In the rows, zero is written as 128.
A: rows in a few groups, each row roughly a mix of its group's directions:
A (136 x 11):
[[156  81 143 122 151  87 104 149 157 180 133]
 [124  99 126 134  63 152 116 168 146  79 122]
 [ 83 165 116 161 117 179  95 137 125 124 169]
 [107  87 120  88  81 151 157 113 146  95  93]
 [125  75 151  94 166 115 123 151 163 165  98]
 [106 159  85 129 177 129  70 121 118 135 157]
 [ 74 135  93 133 125 139  99 182 143 161 154]
 [149 171 120 152 130  88 127 176 108 173 157]
 [160  89 158 167 106 107 101  98 168 158 121]
 [141 134 154 150 183 125 145 166 129 190 142]
 [142 106 127 141  71 159 126  60 115 139 113]
 [132 146 116 121  92 199 173 141 131  98 136]
 [ 82 115  73 123  95 137  83 151 142 152 144]
 [ 90 162  98 136 139 150 127  76 107  79 108]
 [138 109 172 103 105  87 105  95 103  83 104]
 [186 120 164 128  94 142 173 106  96 148 118]
 [124 114  70 143  83 167 167 149 147 149 126]
 [104 156  55 149 103 156 126 147 129 129 164]
 [ 91 171  83 137 121 181 139  92 126 120 151]
 [117 146 137 104 180  99 130 196 126 156 138]
 [108 116 143 105 155  90  73 126 128 157  75]
 [100  70 115 100 178 114  97 109 155 127 110]
 [162 169 136 186 106 150 133  79 113 116 137]
 [171 122 189 115 144 125 179 120 104 115 100]
 [118  88 164  94 120 128 155 187 168 140 126]
 [124 154  97 153 158 136 122  54  99 104 127]
 [121 115 110  96 134 133 129  70 104  67 100]
 [191 154 152 145  81 120 154 118  89 124 124]
 [152 151 158 118 161 144 174  74 100 112 104]
 [110 109  93 130  61 142 128 180 148 137 147]
 [ 94 142 116 103 167 111 120 199 138 153 147]
 [150 141 103 151 106 175 153  76 114  99  94]
 [146 159 126 154 132  88 117  91  99  63 124]
 [173 105 154 127 121 131 143  55 104 118 102]
 [121  96 171 122  99  80  88 172 131 107 131]
 [155 112 205 120 139 103 165 156 143 120 125]
 [107  92 124  85 124 127 155 180 152 178 137]
 [122 125  65 155 108 153  84 100 121 169 127]
 [147  98 125 123  72 141 190 126 124 106  93]
 [130 100 163 100 157 121 124 166 167 179  98]
 [101 137  86 124  82 162 109 101 137  72 127]
 [139 157 155  58 117 132 141 128 171 122 164]
 [158 171 134 147 114 151 148  70 102  86 127]
 [108 148 108 140 211 118 105 106 134 118 104]
 [165 162 165 159 105 136 168  91  99 100 120]
 [170 115 154 135 166  87 132 106 126  70 108]
 [152 122 148 154 104 139 127  59 118  74 128]
 [102 100 119  92  97 147 135 184 159 166 147]
 [ 90 135 112  93 201 128 106 146 142 152 142]
 [181 117 194 111 162 114 144 141 118 120 103]
 [105  78 135  91 185 125 124 122 162 149 101]
 [161 170 183 127 135  97 163 157 101 142 112]
 [139 113 157 136 118 189 184  85 125 137 128]
 [127 111  83 122  55 157 127 104 124 101 112]
 [163  94 166 149 144 108 123  63 136  99 125]
 [160  83 165 120  88 124 175 109 126 110  95]
 [113  66 121 103 121 110  94 150 170 167 121]
 [122 150 166 124 138 125 153  62  91  91 111]
 [128 103 142 134  98 116 101 203 136 162 153]
 [160 136 107 171 132 150 115  57 108 109 110]
 [182 185 157 143 157 130 158 132 103 137 147]
 [119 105 102 158  49 153 131  97 120 117 130]
 [151 173 146 140 132 131 186 148  87 104 159]
 [165 131 144 156 188  94  99  84 119 130 118]
 [170  93 183 113  91 108 115 162 138 154 122]
 [141 126  97 151  80 176  83 116 137  89 131]
 [104 131 105  87  73 179 154 123 151 110 131]
 [138  66 125 101 122 123 143  92 127  99  73]
 [127 177 159 131 130 122 157 191 122 152 163]
 [116  98 128  69 113 144 168 183 116 143 140]
 [110  95  93 125 114 106  58  96 147 124 106]
 [161 137 113 157 103 176 169 118 122  89 169]
 [164 182 152 153 154 116 144  87 105  93 113]
 [143 115 144 160  85 133  80 146 168  78 128]
 [135 160 120 164 147 126 120  68 102  79 103]
 [ 84 112  74  77 136 161 138 152 115 116 112]
 [101  79 136  89  69 147 148 152 152 131 128]
 [ 98 188 123 113 187 100 108 145 111 128 142]
 [185 162 155 156 161 117 152  98  93 115 119]
 [107 183  75 143 138 128 160 137  97 146 162]
 [160 175 168 113 184 127 160 118 101 133 135]
 [129  97  97 145  75 177 146  94 101 110 115]
 [107  91 109 105 125 183 126  75 137  96 106]
 [191 152 158 146 171 112 139 125  91 148 147]
 [128 101 107 150 172 100  63  92 131 135 119]
 [172 173 153 137 109  91 133 104  76 114 117]
 [111 187  91 142 138 107  84 111 107  93 148]
 [139 134 119 142  62 185 170 122 115 126 136]
 [136 115 161  96 151 113 137 196 143 173 118]
 [134  92 162  94 142 117 147 187 156 167 126]
 [149 193 104 166 168 122 130 116  90 130 143]
 [117  79 152  94  97 158 168 163 163 120 134]
 [ 94  77 105 116 124 113  85  98 166 115  94]
 [ 76 103 149 144 171 139 133 111 176  97 104]
 [119 128 139 106  78 134 174 189 128 151 151]
 [138 125 175  85 153  87 168 166 107 116 125]
 [127 103 170 132 103 154 186 169 146 160 117]
 [171 180 144 178 154 122 130  98  95 121 135]
 [155 113 108 131 174 108 101 161 150 191 130]
 [147  94 119 121 145 125  85 136 180 187 138]
 [135 147  95 133  87 188 149  83  99 140 124]
 [140 104 136 120  63 136 161 100 106  89  93]
 [ 97  80 130  83 144 127 139 170 165 163 117]
 [130 139 174 113 125 145 193 159 136  82 130]
 [152 133 128 134 155 160 199  98 131 106  93]
 [146 131 130 135 214 116 151 138 162 139 113]
 [140 176 167 112 188 136 164 121 103 141 135]
 [126 127  93 146  52 170 128 120 119 143 154]
 [119 105 165 108  71  97  99 159 122  87 134]
 [116 141 132 112 105 163 145 194 159  93 158]
 [141 161 180 125 192 122 108 128 106 154 150]
 [ 97 126 159 112 169  86 156 181 154 143 124]
 [ 97 104  76 138  69 133  91 100 118 129 132]
 [138 143 142 123 129 146 174  61  98  97 100]
 [126 166  95 153 121 146  90  75  94  98 113]
 [ 98  72 116 144 114 126 125 173 182 104 121]
 [172 116 175 107 160  91 136  95 102 128  94]
 [162 146 168 130 134 131 164  68  85 123 113]
 [103 189  78 150 142 152 118 107  97 103 125]
 [103 100 157  91 124  98 153 196 136 144 126]
 [174 140 162 138 130 141 146  57 109 111 109]
 [129  78 178 117 100 126 130  93 152  83 109]
 [113 111 139  91 188  90 122 177 138 149 119]
 [172 129 191 123 145 110 148 182 132 144 131]
 [118 121 139 140 114 158 110  87 142  52 103]
 [138 177 139 160 169  97 147 181 136 126 152]
 [145 133 153 137 150 131 153  57  98 105  89]
 [177  91 170 112 128  84 129 140 105 163 105]
 [158 111 185  86  92 103 152 152 108 107 121]
 [114 109 122 132  96 113  88 198 149 150 157]
 [124 147 128 123 186  87 113 121 120 190 150]
 [103  92  93 130  91 102  66 122 151 131 106]
 [ 93 117 150  78 120 109 157 192 148 132 127]
 [186 117 193 128 124  98 157 132 120 144 144]
 [ 90 137  77 143  90 125  69  99 125 121 132]
 [118 137 133 123 203  77  95 149 113 134 129]]
the one row of each list that fits no group (the others fit one group, some only roughly):
    j_313: [126 203 127 133 163 131 148 141  93 116 165]
    j_165: [162 104 115 138 124 119 131  65 111 105  71]
    j_57: [164 132 161 137 183 132 173  94 109 139  97]
    j_176: [162 138 113 156 110 157 135  59 116  94 104]
    j_573: [104 133 148 109 142  99 119 195 166 166 146]
    j_593: [ 91 130  59 126 124 175 153 128 143 118 157]
    j_952: [120  64 121 123 154 111 104 126 182 101 100]
    j_353: [103  68 113 114  77 138 107  95 157 115 114]
    j_684: [168 121 208 113 120 119 151 149 137 154 122]
    j_138: [106 133  66 146  73 117  87 146 123 122 145]
    j_785: [137 147 176 123 186 117 157  85 108 104 110]

j_684
    j_869: [ 68 142  95 112 157 129  88 154 144 165 145]
    j_687: [ 98 121 110 103 170 109 102 193 155 141 144]
    j_942: [123 155 132 122 117 176 163  85 118  68 118]
    j_750: [110 166  76 163  95 147  99 137 131  88 147]
    j_657: [123 140  80 137  97 187 150  87 131  99 114]
    j_124: [ 90 116 130 106 144 140 134 193 160 177 133]
    j_584: [148 164 141 176  77  91  96 129 113 104 139]
    j_931: [139  74 184 100 102 111 134 157 161 136 118]
    j_484: [158  98 162 114 107 116 160 137 135  67  89]
    j_745: [112 133  96 149 160 107  87 163 153 179 155]
    j_252: [157 109 126 131  76 163 187  95 114 126 114]
    j_265: [150 106 165 112 162  66 144  99 118 119  92]

j_252
    j_160: [158 122 181  96 162  98 159 125 127  92  97]
    j_270: [ 96  96 131  70 128 117 136 189 147 149 139]
    j_673: [173 127 123 140 144  95 153  81  91 100  89]
    j_710: [ 82 119 117  95 102 141 138 193 132 150 160]
    j_908: [109  95 154 119  54 127 117 132 152  87 123]
    j_291: [130 112 105 151 139 122  56  77 121 124 101]
    j_652: [144 135 130 154 133 153 117  52  86 135  99]
    j_872: [118  82 175  87  86 112 150 155 145 145 115]
    j_186: [106 155 101 149 124 179 127  80 132  76 121]
    j_310: [108 136 111 120 125 128 124 213 153 160 148]
    j_171: [ 98  70 108  83 114 139 125 155 164 162 128]
    j_763: [152 163 129 155  93 167 152  77  99 104 147]

j_673
    j_385: [126  68 150 103  83 141 146  77 134 114 120]
    j_556: [115  56 127 125 104 114 105 147 171 163 123]
    j_738: [128 120  98 147  73 184 133  80 123 110 125]
    j_432: [158 121 195 109 158 114 171 122 120 144  95]
    j_201: [124 175 112 139 185 123 108 169 118 164 158]
    j_83: [167 182 137 146 172 117 143 122  78 148 133]
    j_468: [142 147 167 114 198 110 149  87 122 111 115]
    j_566: [165 140 194 114 167 109 160 123 118 138  97]
    j_355: [106 121  95 144 111 125 122 185 151 183 162]
    j_421: [ 82  98 102 100 121 136 121 185 159 162 131]
    j_480: [ 77 156  87 134 127 123  68 106 127 126 160]
    j_731: [126 187 124 144 177  95 111 136  91 151 153]
    j_223: [130  57 157 120 114 134 138 136 169 153  89]
    j_518: [ 94 149 142 123 155 117 115 188 166 107 170]
    j_840: [107 131 110 119 186 107  92 173 137 169 148]

j_731
    j_411: [ 79 107  94 104 132 142  99 173 159 166 137]
    j_218: [ 91  91  64 115 108 116  87 130 140 113 106]
    j_888: [ 89 133  83 114 163 130  68 136 161 143 141]
    j_947: [ 68  97 112 104 149  95  84 157 147 133 125]
    j_320: [ 86 147 129 117 175  86 114 188 130 140 131]
    j_268: [144 159 136 149  91 149 162  81 108  77 112]
    j_112: [115 146  72 170 121 167  85 102 122 145 149]
    j_959: [ 90 113  96 145 120  95  77 165 154 157 152]
    j_273: [ 93  87  91  98  87 166 122 110 161 115 111]
    j_203: [118  98 157  90 182  85 127 152 135 151  98]
    j_420: [138 139 141 125 109  82 120  71  72 124 100]
    j_640: [148 190 132 138 143 119 156 112  77  96 156]
    j_661: [128  57 111  87  93 151 122 100 144 122 113]

j_218
    j_322: [120 134  91 153  94 172 115  67 105 117 111]
    j_418: [170 124 147 119 150 119 165 168 119 188 155]
    j_760: [173 155 128 132 159 128 114  60 101  99 133]
    j_740: [ 84 142  70 113 109 182 142 107 114 111 128]
    j_699: [ 63 130  79 134 106 150  89 146 130 132 152]
    j_709: [133 189 115 124 179 126 117 104  86 106 154]
    j_839: [105 182 132 113 185 132 142 175 128 131 155]
    j_734: [172 172 166 144 146 111 124 172 115 142 168]
    j_913: [159 181 127 168 130 145 131  77 101  94 129]
    j_498: [ 89 153  73 146  93 174 142 106 127 139 150]
    j_793: [138 124 136 117 162 112 151 204 162 153 147]

j_734
    j_885: [116 165 126 151 167 116 115 190 114 165 156]
    j_191: [ 98 170 135 119 126 147 150 181 135 138 187]
    j_720: [ 85 115 110 138 162 143 107 182 172 159 131]
    j_951: [115 169 102 137  96 143 119 194 140 151 164]
    j_757: [133  97 111 129  53 140 100 106 111  98 103]
    j_915: [104 138  77 133  88 180 110 112 126 131 172]
    j_995: [174  98 167 129 167 116 166 132 123 161  92]
    j_489: [182 158 147 163 120 148 157  79 105 109 119]
    j_791: [132 127 131 131 115 130 140  64 126  67  84]
    j_571: [138  91 140 118 137  77 127 195 160 144 129]

j_720
    j_572: [135  76 184  83 115 129 156 149 144 146 111]
    j_144: [118  60 124 134  84 122 114 151 170 135  98]
    j_21: [ 97  86 110 109 137 119  91 174 174 157 124]
    j_632: [125 131 107 133  96 186 164  86 116  92 102]
    j_162: [146 132 195  88 128  93 169 128 101 119 129]
    j_834: [124 131 101 127 173  96 127 176 144 184 153]
    j_148: [157 167 116 151 147 143 127  61 104  92 115]
    j_797: [ 79  88  92 124  93 152 111 152 157 164 137]
    j_361: [148  73 155 129 109 158  99 100 184 132 125]
    j_39: [117  67 117 121 104 136  79  91 162 106 118]
    j_378: [121 150 159 133  89 143 184 180 106 138 150]
    j_328: [106 123  89 131 117 116  99 180 155 175 165]
    j_983: [129 130  89 159  64 142 102  96 127  93 148]
    j_274: [155 141 126 171 114 161 117  79 124  70 138]

j_361
